(100): [136 134 160  94 188 155 106 115 112]
(128): [137 119 149 101 152 142 118 111 119]
(8): [125 128 162  90 213 150  94 110 101]
(47): [131 120 162  88 197 151  99 107 106]
find: [137 119 149 101 152 141 118 110 120]
(128)
find: [137 135 160  93 188 154 106 117 111]
(100)

(31): [ 52 129 152 117 136 110 142 146]
(137): [ 52 129 152 113 136 110 142 146]
(117): [162 113 133 132  90  96 120  91]
(72): [ 28  53  33 106 218 133 192 105]
(134): [ 52 129 152 117 136 110 119 146]
find: [162 113 134 132  90  96 120  91]
(117)
find: [ 52 130 151 117 136 110 119 145]
(134)
find: [ 53 130 151 117 136 110 141 145]
(31)

(123): [178 122 158 137 123 160 161 127 173 169  72 161 135 131 126 128 152 146
 107 132 114 162  84  89 157 196 178 130 146 101  80 144 138 102 169 105
 156 153 160 127 172]
(19): [111 109 116 110 110 111 112 110 112 110 113 112 112 110 111 112 114 116
 110 110 114 113 113 110 114 111 112 108 115 112 109 112 112 112 110 112
 112 109 109 108 110]
(127): [114 108 115 107 111 107 113 110 120 113 109 115 105 116 112 108 107 112
 106 108 112 114 106 105 120 115 114 105 111 108 101 110 114 109 109 111
 109 108 106 105 108]
(69): [167 143 147 142 145 146 155 144 173 164 118 161 130 160 144 137 135 137
 131 140 132 156 116 121 165 174 164 142 139 127 115 145 151 130 156 133
 146 151 148 138 152]
(43): [112 108 115 108 109 109 112 110 115 111 110 113 109 111 111 110 111 114
 107 109 112 113 109 107 115 113 113 106 113 109 105 111 112 110 109 111
 111 109 108 106 109]
(94): [151  95 132 120  90 152 136  97 129 143  30 127 129  83  92 108 148 126
  85 112  80 134  56  65 109 173 154 114 126  73  62 122 100  70 156  67
 142 137 155 114 167]
(135): [186 113 186 122 129 140 170 131 211 172  97 180 115 158 141 125 138 167
  94 120 137 179  88  81 205 204 187 102 158 104  52 144 160 113 151 125
 149 136 130  98 149]
find: [179 122 159 138 124 161 162 127 173 168  73 164 134 130 124 127 153 147
 107 132 113 162  85  88 155 198 177 131 145 100  77 145 140  99 168 105
 157 152 159 128 171]
(123)
find: [111 109 116 110 111 112 112 110 112 109 113 112 113 109 110 113 114 116
 110 111 112 113 113 111 114 111 112 109 115 112 109 113 111 112 111 114
 110 110 109 108 110]
(19)

(66): [218 149 114 133 137]
(33): [ 52 135 108 124 120]
(111): [148 116 129 118 129]
find: [ 51 135 109 124 119]
(33)
find: [219 147 110 134 139]
(66)
find: [148 115 130 119 129]
(111)

(28): [151 120 149  67  89 155 136 161]
(79): [153 106 106  63 175 116  87 141]
(83): [149 130 112  69 111 185 111 118]
(182): [117 140 115 163 113 127 118 114]
(80): [180 128  81 172 105  46 107 113]
(194): [152 150 180 147  74 136 109  91]
(139): [190 150 180 147 144 136 109  91]
(177): [116  67 168 127 123  74 140  91]
(185): [116  67 168 127 123  74 138  98]
(39): [190 150 180 147  74 136 109  91]
find: [115  67 166 126 123  72 135  98]
(185)
find: [151 150 180 147  75 137 109  91]
(194)
find: [149 129 112  69 111 185 111 119]
(83)
find: [150 120 149  67  89 154 136 161]
(28)

(115): [ 44 115 164  91 165 104]
(7): [ 44 145 109 161  80 149]
(148): [ 44  85 164 126 114 164]
(105): [ 44 130 146  91 165  89]
(102): [ 44 161 109 109 165  89]
find: [ 44 145 109 160  80 149]
(7)
find: [ 44  85 164 126 114 164]
(148)

(155): [154 145 163 129 156 133 144 164 149 127 150 149 145 147]
(23): [114 122 113 119 111 124 118 116 116 111 115 112 111 120]
(156): [141 146 140 168 150 159 149 132 133 140 143 147 140 144]
(131): [117 137 119 134 116 143 129 123 115  95 118 114 104 132]
(143): [152 132 156 127 156 121 138 152 149 150 149 152 155 136]
(42): [117 137 119 134 116 143 129 123 115  95 118 157 186 123]
(22): [116 123 117 117 114 122 119 120 117 107 116 113 111 121]
find: [153 132 156 127 156 120 138 153 148 150 148 151 156 135]
(143)
find: [155 143 163 130 157 132 146 166 149 126 149 149 146 148]
(155)

